Each row is where one point has got to under a steady rotation. How many ticks took it there?
The counts run from 0 to 243.
[ 3.31  1.47 -2.07 -2.92 -0.10 -1.71  3.45  0.17 -2.34 -0.86  2.92  0.61
  1.04 -3.10 -3.01 -0.88 -2.50 -0.40  2.70  1.55 -2.46  2.06  2.71 -0.81
  1.91  1.19 -0.25  0.38  0.03 -1.14 -1.34  2.10 -3.30 -2.14 -1.76  1.35
  0.97  0.94  1.18 -2.93  0.37 -0.29 -0.94]
120
[-1.40  0.67 -3.26 -1.76 -1.57 -4.22  2.71 -0.39 -0.56 -2.62  2.46  1.09
  3.08  0.99 -1.27 -1.55 -0.93 -0.08  0.36  2.66  2.00 -2.69  3.05 -4.31
 -0.22  0.81  0.34  1.05  2.29 -1.15 -0.23 -2.50 -1.12 -2.51  0.91 -2.31
 -0.19 -5.27 -1.47 -0.27 -1.55 -1.25 -1.20]
23
[-1.65  0.46 -2.21 -0.87  2.15  0.87  0.01 -0.70 -0.62 -4.25 -2.99  2.65
  3.11 -2.07  1.67  0.50 -0.59  1.55  5.28  2.26 -3.49 -0.47  0.22 -2.79
 -0.31 -2.65  2.06 -2.65  0.97  3.91  0.24  2.07 -0.96  1.71  2.70  0.09
 -1.45 -0.36 -0.65 -1.56  0.95  1.13 -1.73]
234
[ 2.33 -1.19 -0.06  0.01 -2.44 -3.87 -0.30  1.06 -0.27 -1.78  2.49  1.76
 -0.89  1.27  0.15 -4.89 -1.88 -0.46  2.19 -0.42 -2.65 -0.18  1.74 -1.00
 -3.05  0.16  1.67  5.62 -1.34 -1.46  0.96 -1.09 -0.43  0.75 -1.79  0.30
  1.73  2.03 -4.64  0.29  0.89  1.46  0.56]
91
[-1.38  1.46  0.83  2.24  1.27  1.72 -1.16  0.86 -1.38  3.56 -1.69 -1.09
 -0.93  0.04  3.16  0.48  1.68  1.62 -5.91 -2.00  2.68  0.87 -1.67  2.73
  0.35 -1.64 -2.91 -0.74  2.82 -0.75 -0.38 -0.44  0.63 -3.11 -1.73 -0.26
 -1.75  1.01  0.82 -0.93  0.23 -3.67  0.62]
173
[-2.89 -1.12  1.38 -0.01  1.13 -0.13 -2.18 -0.35 -0.83  1.29 -0.30 -3.69
 -1.92  3.24  2.60 -2.05 -0.56  3.07 -2.99 -1.45 -0.51  1.80  0.34  5.70
 -3.43 -1.19  1.54  1.31  1.54 -3.63  0.36 -1.38 -0.42 -2.05 -0.18  0.65
  0.17 -1.91 -2.07 -0.43 -2.05 -0.89 -1.49]
60
[ 1.17  1.34 -3.79 -1.90  1.59  1.46  1.05 -0.78 -2.02 -1.34  0.52  1.38
 -0.48 -1.00  1.31  1.62  0.67 -2.92  0.42  0.88  2.08 -0.42  0.96 -1.86
  2.25  0.22 -1.03 -2.08 -1.53  4.26 -3.14  0.44 -1.38 -1.52  2.01  0.13
 -2.66  1.25  4.85 -4.00 -3.32 -0.81  2.64]
137
[ 1.46 -0.99  2.91  1.72 -4.71 -2.96  2.95 -0.40  1.47  2.02  0.28 -4.06
  2.47  4.51 -0.75  1.07  2.42  2.15 -3.09  0.44  0.57 -0.48 -2.26  1.89
 -1.68  0.93 -0.88  1.18 -1.07 -2.36  2.92 -0.67 -1.28  1.14 -3.20 -0.30
  0.85  0.00  0.28 -0.04 -2.43 -1.53  1.38]
184
[-1.34 -0.77  0.29  3.43 -0.34  1.53 -3.93 -0.33  1.78 -3.92  0.55  1.86
 -1.13  1.89  3.90 -3.72  1.76  0.21 -2.39 -1.36  0.10 -0.24 -1.69 -3.60
 -2.16 -1.68  1.66  2.37  0.06  1.66  1.55 -1.90 -0.44  1.07  2.26  0.40
 -1.32  1.64 -2.57  2.23 -0.47  0.45  1.22]
66
[ 2.35 -0.91  0.73  0.39 -1.50 -0.05  1.47 -0.77  1.03  0.40  0.58 -1.85
 -0.32  3.50  2.12  0.56  0.84  2.58 -2.00 -1.78 -2.01  1.83 -2.96  4.87
 -2.76 -0.46  1.57  2.68 -2.34 -1.75  2.76  0.67 -3.84  3.45 -0.66  1.14
  1.58  1.32  1.60 -1.79 -2.91 -0.64 -0.31]
72
[-0.22  0.09  0.06  2.39 -1.23 -2.10 -2.29  3.63 -1.31 -1.78 -2.13  3.50
  2.12  1.29  4.39 -0.96  1.98  0.15 -0.35  0.04  1.14 -0.87 -1.19 -1.42
 -3.34 -3.20 -0.60  0.87  1.38  1.91  1.34 -3.16  4.82  0.75 -1.69 -1.85
 -1.54  0.96 -2.92 -0.90  2.08 -0.57  2.46]
202
[-6.26  1.16 -2.37  1.57  0.45  0.35 -2.49 -1.08  0.62 -3.07  2.49 -1.33
 -0.06  2.85 -2.30 -0.17 -1.53  0.29 -1.89  0.67  3.88 -1.04  0.02 -1.79
  0.74  0.06 -0.51  1.54  0.53 -2.48  1.75 -2.29 -2.67 -0.51  2.38 -0.87
  0.35 -3.24  1.58  2.48 -0.06 -2.41 -1.08]
39
[-3.04 -2.18  3.99  0.25  0.14 -0.70 -1.80  2.88 -1.18  1.79 -1.88 -3.65
  0.32  1.73  3.41  1.74  2.39  3.63 -1.12 -0.48 -0.09 -0.50  1.12  4.59
 -2.21 -2.02 -0.80 -2.35 -0.07  0.38 -0.46 -1.03  3.49  0.94 -0.85  0.83
 -0.63  1.56 -2.28 -0.82 -0.45 -0.38  0.84]
197
[ 0.87 -2.05 -0.27 -0.46 -1.54 -0.07  2.56  1.02  0.03  1.38 -3.23  4.26
  3.21  0.61 -0.97  3.50  0.14 -1.73  2.19  0.30  1.94 -4.76 -1.65 -1.42
  0.58  2.41  0.08  0.76 -2.68  4.54  1.10 -0.71  3.30  2.91 -1.20 -3.52
 -0.36 -3.02  2.04 -0.09  1.54 -0.48  2.73]
2
[-3.32  1.14 -0.90 -0.73  1.00  0.41  2.02  0.73 -1.85 -1.39  1.10 -1.03
  3.00 -1.53 -6.16  1.52 -1.91  0.21  2.77  2.65  2.16 -1.10  1.31 -1.97
  2.33  1.01 -1.15 -2.22  1.05 -0.51  0.31  1.05 -2.80 -0.43 -1.91 -0.11
  2.18 -3.77  0.68  1.57  1.96 -1.80 -1.89]
11
[-0.05  0.23 -0.83  1.89 -1.40 -1.63  1.77 -4.17  2.39 -2.45  2.14  0.06
  1.61  1.04 -1.72 -3.31  0.08  2.16 -1.98  0.59 -0.99  1.24 -1.39 -3.80
 -1.60 -0.75  0.97  1.31  3.25 -3.94  2.42 -0.16 -3.74 -0.70  0.23 -0.31
 -0.09 -2.69 -2.50  1.48 -1.83 -0.99 -2.92]
51
[-0.22  0.89 -4.02 -3.12  1.22 -1.64  0.95  1.95 -3.61  1.89  2.81  1.26
 -2.08 -0.34  0.27 -1.65 -2.26 -3.27  1.03  0.64  1.86  0.24  4.89  1.52
  1.77  2.24 -0.55  1.79 -0.06 -0.52 -3.33 -1.13  0.26 -3.99 -0.87 -0.41
  0.84 -1.62  1.44 -3.29 -1.86 -1.63  1.22]
132
[-2.96 -1.40 -0.31 -1.05  1.93  2.15 -0.31  0.81  0.76  0.32 -1.23 -2.11
  1.25 -2.26 -0.70  4.62  1.55 -0.67  2.16  3.22  2.20 -1.56  0.97 -1.31
  3.35 -0.84 -0.92 -6.76  0.46  1.84 -0.47  1.90  1.53 -0.71  1.23 -1.16
 -1.10 -0.08  1.18 -0.16  3.32 -0.01 -0.32]
13
[ 0.70 -0.31 -2.39 -0.20  1.67  0.76 -2.32  4.07 -2.27 -3.10  1.23 -0.22
 -2.67 -1.30  1.25  1.34  0.73 -2.20  2.91  0.14  0.61  1.34  1.48  0.19
  1.68 -1.46 -0.28 -2.40 -2.54  2.68 -0.72  0.04 -0.25  1.12  0.31  1.34
 -0.17  5.47  1.51 -2.92  2.34  0.31  3.76]
109
[-0.29 -0.72 -3.27 -1.67 -0.65 -2.95  2.01  0.21 -2.30 -4.18  1.54  0.89
  2.70 -0.27 -0.67 -1.79 -1.81  1.18  3.90  2.59 -2.16  0.90  2.39 -0.32
 -2.26 -1.03  2.21  1.06  0.49  0.22  0.94  0.49 -2.69 -0.10  0.06  0.69
  2.70 -2.46 -0.46 -3.05 -0.88  0.36 -2.02]
232
[-4.47 -2.07 -0.13 -1.80  0.90 -1.45  1.50  0.02 -0.09  2.30  1.07 -2.92
  1.03  1.33 -4.11  3.26 -1.01  0.23  2.11  2.35  3.64 -2.47  2.62 -0.09
  1.00  2.65 -0.09 -1.56  0.08 -1.87  1.09 -1.11  1.73 -0.91  0.34 -2.64
  1.53 -3.27  0.77  2.53  1.77 -0.14 -1.52]
15
[-1.28 -0.83  0.55  0.82 -2.86 -1.42  0.70  0.71 -0.85 -3.27  0.67 -1.50
  4.01  2.27  0.07  1.33 -0.27  3.42  1.99  1.57 -0.14 -0.09 -0.41  1.68
 -1.51  0.28 -0.19  2.87 -2.62  1.75  3.21 -0.14 -3.83  4.72 -1.15 -0.09
  1.93 -0.39  0.81 -2.15 -1.31 -1.10  0.60]
208
[-0.72 -0.66  0.20  0.96 -0.99 -2.43 -1.19  3.32 -1.78 -0.16 -1.14 -0.42
  1.12  1.62  6.18 -1.11  1.54  1.87 -1.69  0.62 -1.13  0.45 -0.29  2.65
 -3.27 -2.59 -1.08 -0.50  0.26 -0.19  1.12 -1.42  2.88 -0.48 -3.79 -0.74
 -0.94  1.52 -2.00 -4.23  0.86 -1.36  2.42]
201
[ 1.38  0.78  4.20  1.45 -3.29 -1.16  2.45 -0.24  2.00  0.82 -0.89  0.68
  2.70 -0.01 -1.10 -2.10  0.59  2.87 -2.27 -1.14  0.06 -1.20 -3.50 -1.96
 -1.49  0.62 -1.23  3.16  2.07 -1.58  2.33 -1.48  1.31  0.54 -3.50 -0.92
  1.46 -1.36 -3.18  2.16  0.74 -0.67 -1.52]
187
[ 1.29  0.81  2.38  2.95  0.66  2.36 -2.36  0.00  2.55 -3.15 -1.38  2.88
 -0.81 -2.40  0.32 -2.19  0.27  1.51  0.58 -1.28 -2.55  1.80 -4.34 -2.31
 -0.35 -3.02  0.15  0.99  1.97 -1.51  2.17  1.15 -0.15  1.78 -0.77  0.81
  0.76  3.04 -3.28  2.93  3.51  0.58 -0.69]
78
[ 1.65  1.24  0.72  1.28 -0.99 -0.85 -0.32 -0.21  0.19 -0.14  1.65 -0.66
 -0.88  0.61 -0.01 -1.83 -1.29  2.92 -1.45 -1.49 -2.90  3.64 -3.40  4.64
 -1.76 -3.09  0.01  2.14  0.67 -3.14  3.63  3.32 -3.41  0.97 -3.34  1.99
  1.66  2.75  0.60 -2.07  0.82 -1.40 -1.53]
76
[-4.51  1.90 -2.64  1.22  4.03  3.06 -2.22  0.53 -0.36 -1.83 -0.86  0.87
 -0.55  0.02  3.38  0.31  0.73  0.17 -2.79  1.11  2.08  0.61 -1.43 -0.27
  1.04 -3.83 -0.49 -3.33  3.08 -1.03  0.12 -0.01 -0.63 -3.90  1.49 -0.91
 -2.63 -0.88  2.27  0.35  0.87 -2.64 -0.28]
37
[ 0.69 -1.15 -0.40 -0.57 -1.52 -0.83 -0.31  1.03 -0.57 -1.71  2.59  0.82
 -1.65  0.64 -3.58  0.95 -1.72 -3.17  3.50  0.98  1.21 -1.61  1.88 -1.42
  1.10  2.90  1.85  2.61 -4.91  0.60  0.14 -1.52  0.30  3.75  1.30 -0.57
  2.23  2.17  1.08  0.13  3.24  1.63  2.44]
111
[-2.89  0.22  1.90  3.78 -3.25  0.01 -1.53  0.53  1.36 -1.27  1.29 -1.09
  1.80  2.22 -1.39  0.46  1.39  0.46 -4.31 -0.84  4.32 -2.10 -0.53 -3.04
 -0.19  0.59 -2.68  2.15 -0.49  1.44  2.91 -4.03 -2.04  1.21 -0.35 -0.89
  0.20  0.21  0.31  3.65  0.16 -0.25  1.64]
179
[-1.79  1.07  0.58  3.13 -2.22 -2.92 -1.15  2.66 -1.44 -3.49  0.44  3.55
  2.57  1.77  1.93 -2.16  0.30  1.23  0.04  0.22  0.94 -1.69 -0.38 -2.56
 -3.44 -1.16 -0.95  4.52 -0.08  0.94  2.38 -3.86  1.19  1.75 -2.40 -1.57
  0.07 -0.98 -3.34 -0.37  1.70 -0.93  1.00]
203
[-1.02  0.80 -0.29  1.61 -0.60 -1.59  1.32 -3.26  1.61 -2.54  2.53 -3.91
  0.49  0.72  0.57 -1.64  0.36  2.90 -3.28  1.08 -0.86  1.66 -0.17 -0.69
 -1.75 -2.69  0.70 -2.15  2.60 -2.70  1.47  1.64 -4.72 -1.53  0.62  2.28
  0.16 -1.49  0.50 -0.24 -3.88 -0.22 -2.22]
52
[ 1.97  0.11 -0.29  0.36 -1.46 -2.59  1.41 -2.30  0.87  3.05  1.20  1.12
  0.76  0.14 -1.52 -2.77  0.32 -2.39 -3.83 -1.11  1.33 -1.67  1.08 -2.59
 -0.59  3.58 -1.41  2.89  2.57 -1.55 -1.87 -2.32  1.43 -3.39  0.33 -2.53
 -0.89 -4.29 -1.92  1.71 -1.96 -0.50  0.19]
159
[-1.72  0.90 -4.31 -2.44  3.65  1.34 -1.79  2.14 -1.29  0.43 -1.77 -0.04
 -2.69  0.53  1.83  1.35 -1.77 -0.26  2.40  1.39  0.00  1.62 -0.62  5.24
 -0.09 -2.29  2.55 -2.00 -1.39 -1.25  0.20  2.27  1.52 -1.94  1.19 -1.58
  0.55 -1.19  2.05 -2.52  2.04 -2.16 -1.20]
241
[ 1.31 -0.82 -1.69 -0.38 -0.25 -2.96  1.61 -0.56 -0.73 -4.30 -0.11  4.60
  2.72 -0.83 -0.88 -2.33 -1.60 -0.10  4.54  1.48 -3.11 -0.79  0.96 -3.42
 -1.72 -0.53  2.66  2.47  0.77  0.85  1.02 -0.67  0.63  1.06  0.79 -1.03
  1.03 -3.14 -1.94 -1.31  0.83  0.86 -2.47]
231
[-1.94 -0.81  2.52  1.85 -0.11  2.08 -4.79  0.95  2.16 -2.48  0.76 -0.84
 -1.40 -0.82 -0.81  0.19 -0.09  0.68  1.35 -0.74 -1.37 -0.30 -1.23 -1.12
  0.30 -1.61  1.72 -0.15 -1.21  0.25  1.71 -0.27 -0.15  2.78  1.91  2.12
  1.36  4.66 -2.95  3.67  3.82  2.64 -0.41]
82
